In the rows, zero is written as 128.
One turn moves each row of this set onto another row. After a few examples, where does it send each row asked below?
dev: [122 114 126 131 145 131 123 118  86 164 120 142 142 133 106 131 152 148
 137 129 156 130 139 102 141 122 126 125 166]
gisa: [133 123 120 150 130 126 126 129  92 137 116 130 134 132  99 142 130 141
 122 144 147 164 114 122 138 153 123  93 136]
Dat: [117 147 119 143 117 106 137 116  91 124 106 112 146 106 108 133 117 141
 130 147 154 147 112 136 142 151 117  96 116]
zop: [134 138 112 145 110 108 132 110  91 139 108 131 140 122 106 140 123 151
 110 147 131 155 122 132 126 158 124 102 145]
vok: [113 132 111 125 113 112 121 130 109 121 104 114 139 128 101 125 109 143
 108 128 131 144 102 144 150 140 140 100 149]
veb: [ 88 142 126 142 126  99 131 113  91 140 102 112 143 107 111 126 155 134
 154 126 150 103 131 125 137 110 117 125 128]
lof: [135 127 135 125 141 141 124 110 106 122 118 105 149 126 110 136 164 157
 128 127 136 136 117 112 148 103 136 133 183]
rizu: [129 117 105 138 122 111 137 128  82 125 118 114 143 117 115 133 114 154
 126 156 137 156 115 126 128 152 133 101 150]
magu: [130 159 108 145 133 162 125 105  96 142 100  86 125 113 147 121 152 122
 144 128 158 112 106 136 124 106 130 119 155]
sunu: [ 87 129 118 131 119 105 119 133 110 134 101 112 139 131 106 118 140 138
 128 110 126 108 112 138 147 106 138 125 153]
livil: [113 115 120 103 124 121 115 122  97 142 112 118 140 125 109 123 130 155
 116 115 149 129 121 130 150 123 136 118 189]
Mon: [136 167 108 155 134 159 136 117 101 139 104  89 137 118 149 112 136 127
 136 140 153 123  89 141 131 120 126 112 140]
Tepa: [135 160 111 142 141 139 129 110 100 150  95  82 120 127 150 124 154 120
 142 130 161 111 110 134 131  99 125 121 163]
fif: [154 166 104 129 139 149 133  96  99 149  98  95 128 124 145 127 126 125
 127 143 166 130 114 130 138 119 135 112 167]
pasi: [101 144 111 166 118 100 132 133  80 127 104 107 136 128 107 120 146 136
 146 126 143 108 124 138 154 102 137 122 125]
Tar: [ 93 126 102 156 120  97 133 127  92 126 104 109 135 119 111 132 142 133
 149 139 116 116 125 126 120 118 141 121 131]
Seru: [138 142 105 149 113 117 135 121  74 120 112 115 139 124 105 129 108 150
 121 145 158 152 120 139 161 140 138  97 138]
dudot: [114 110 109 122 135 117 133 116  77 149 119 124 148 117 120 126 140 157
 143 138 144 119 141 108 128 119 136 133 180]
rura: [126 124 114 128 127 122 126 113  62 145 117 117 137 122 112 124 144 157
 137 124 174 121 145 124 158 108 134 126 178]
giveg: [101 141 117 162 114  94 132 122  99 147 102 128 143 128 109 128 155 141
 134 131 116 114 123 130 120 124 122 126 131]
Fuzis: [123 120 123 129 123 112 125 106  80 161 114 131 140 121 116 134 157 159
 126 127 146 126 140 119 123 128 116 128 180]
duv: [143 141 124 137 129 140 129 110 114 103 113 105 146 126 102 143 138 147
 115 141 124 159 104 122 149 127 145 113 155]
lib: [122 129 126 110 131 119 131 100  76 149 116 121 149 103 115 131 133 156
 135 136 177 132 140 116 143 133 114 116 166]
riva: [128 164 121 158 128 163 140 112  91 143  90  97 118 118 143 121 149 125
 139 140 153 111 106 145 137 101 125 122 160]
Kisid: [142 174 106 154 137 136 140 117 108 142  95  88 133 131 149 118 130 121
 132 146 152 124  94 139 137 115 128 112 139]
Taz: [117 145 129 150 135 127 130 121 120 112 109 103 152 131 106 132 161 141
 133 130 111 127 105 120 147  99 142 132 144]
befav: [ 99 131 118 162 131 113 122 125 102 141 103 130 130 134  96 138 155 122
 146 128 128 123 128 117 133 117 135 118 120]
tok: [144 166 103 135 136 170 133  98  98 146 105 100 135 113 145 119 129 128
 133 141 160 123 106 131 133 119 136 116 158]
Bafe: [137 170 117 160 127 164 145 114  95 140  92 103 125 120 142 118 130 127
 130 151 150 124  99 146 142 116 127 115 151]
genu: [141 165 117 145 129 172 140 102  89 146  93 104 121 117 141 123 134 130
 130 146 159 121 113 140 141 112 129 119 171]

pasi moves to rura
befav moves to dev
And these:
Tepa moves to fif
Fuzis moves to zop
tok moves to Mon
rizu moves to Tar
Dat moves to veb
genu moves to Bafe
livil moves to vok
lof moves to duv

One turn moves each row of this set onto another row. After a few examples, where does it send each row asked below?
dof: [108 119 130 130 147 112 151 129 162 119 139 132 125 144 141 158 110 128
 127  96 120 142 154 119 122 121 147 103 103 127]
sirem: [106 143 148 139 137 109 143 117 124 145 141  97 131 133 159 141 107 105
 138 119 147 109 141 123 103 150 132 111 120 135]
sesun: [ 99 124 146 120 132 109 157 139 165 160 139 133  99 143 133 144 127  79
 142 112 101 126 130 117 118 112 137 136 122 130]
nev: [129 119 151 155 127 107 144 137 155 127 128 124 114 121 158 156 147 135
 115 132  99 155 123 133 140 112 123 103 130 117]
pil: [127 151 148 132 139 112 132 113 146 129 128 118 126 116 174 172 138 121
 109 107 114 159 136 132 142 113 134 104 122 130]
vusip: [141 126 160 138 112 150 154 130 119 116 116  99  98 119 183 124 125 127
 144 103 111 122 129 134 126 125 120 127 126 136]
naz: [102 162 164 130 128 130 152 117 140 122 122 107 133 113 185 131 127 101
 150 115 118 132 121 121 145 127 164 119 122 147]
bim: [127 133 145 111 130 139 144 104 139 117 145 103 124 133 119 127 138 101
 140 113 113 128 111 137 100 125 135 142 131 144]
kora: [104 117 146 125 128 107 154 157 155 136 119 129  93 127 156 128 118  88
 144  96  83 135 127 117 132 103 144 119 120 133]
gezig: [122 103 159 154 132 113 150 138 169 149 129 129 109 139 168 152 146 100
 146 100 130 118 147 127 112 135 145 106 116 106]
fes: [ 95 125 139 123 118 123 163 144 157 149 123 110  93 125 181 143 111 105
 137  96 103 134 151 122 146 113 143 118 106 133]
zama: [131 115 137 132 142  90 138 142 134 140 135 123 127 140 170 146 106  94
 138  90 129 139 135 149 111 127 147 111 111 121]
sezor: [128 139 146 130 111 162 151 114 146 130 148  89 121 124 150 158 140 122
 137 121 126 111 139 128 126 137 129 141 112 129]
vifaz: [133 122 140 134 113 132 160 122 131 108 127 137 124 144 148 100 141 117
 141 111 119 114 126 130 118  93 138 122 140 130]
fosun: [127 102 154 150 124 106 143 128 156 145 130 119 118 124 129 132 128  98
 130 143 117 102 119 141  98 139 131 117 130 121]
sugim: [101 131 147 109 125 113 155 140 155 163 140 101 101 128 159 161 108  86
 142 105 113 138 134 128 127 135 135 140 106 134]
pefe: [128 138 145 132 120 167 147 105 142 134 141  85 110 126 149 154 136 120
 131 117 119 110 143 132 122 134 127 141 115 132]
lim: [113 145 145 132 138  91 143 106 130 146 145 107 140 131 174 158 156 100
 123 113 125 138 137 123 117 124 135 107 130 127]
Bof: [100 156 153 141 142 134 145 116 135 110 118 119 129 118 176 144 108 129
 142 103 122 140 143 131 137 132 160 111 114 137]
lop: [123 113 160 151 131 129 142 125 168 106 106 140 116 111 146 134 130 120
 136 126  93 134 121 147 131 122 158 115 121 123]
guz: [123 114 156 148 124  81 150 125 141 146 138 110 124 129 156 143 161 111
 130 130 111 141 116 119 113 128 117  98 135 118]
kazu: [123 119 147 134 117 135 164 118 131 112 124 129 116 147 150  99 142 120
 142 110 117 123 126 132 110 102 136 126 146 138]
motez: [147 128 158 137 103 148 151 132 126 114 118  99 109 115 186 125 129 123
 149 101 119 118 126 131 133 124 126 120 119 131]
satoz: [131 131 154 135 124 132 148 110 167 126 109 135 119 113 153 128 126 103
 123 139  97 123 121 140 154 100 159 124 121 131]
Zag: [134 136 144 107 125 133 143 111 140 111 149 112 132 131 118 135 135 102
 141 115 116 127 106 130 103 125 130 138 126 141]
muf: [ 94 145 157 137 119 116 165 127 136 143 146  96 129 129 161 132 118 109
 138 141 135 105 130  99 121 142 128 121 128 146]
lazod: [137 118 152 136 115 106 148 134 149 139 131 114 116 116 134 131 108 102
 117 155 102 109 107 125 121 129 122 126 127 138]
pok: [116 111 149 150 140 113 140 160 163 115 137 116 116 120 152 169 131 112
 146  99  94 141 127 125 114 145 149 116 106 120]

pefe moves to bim
muf moves to lazod
And these:
pil moves to lim
motez moves to sezor
fosun moves to lop
fes moves to sugim
pok moves to dof

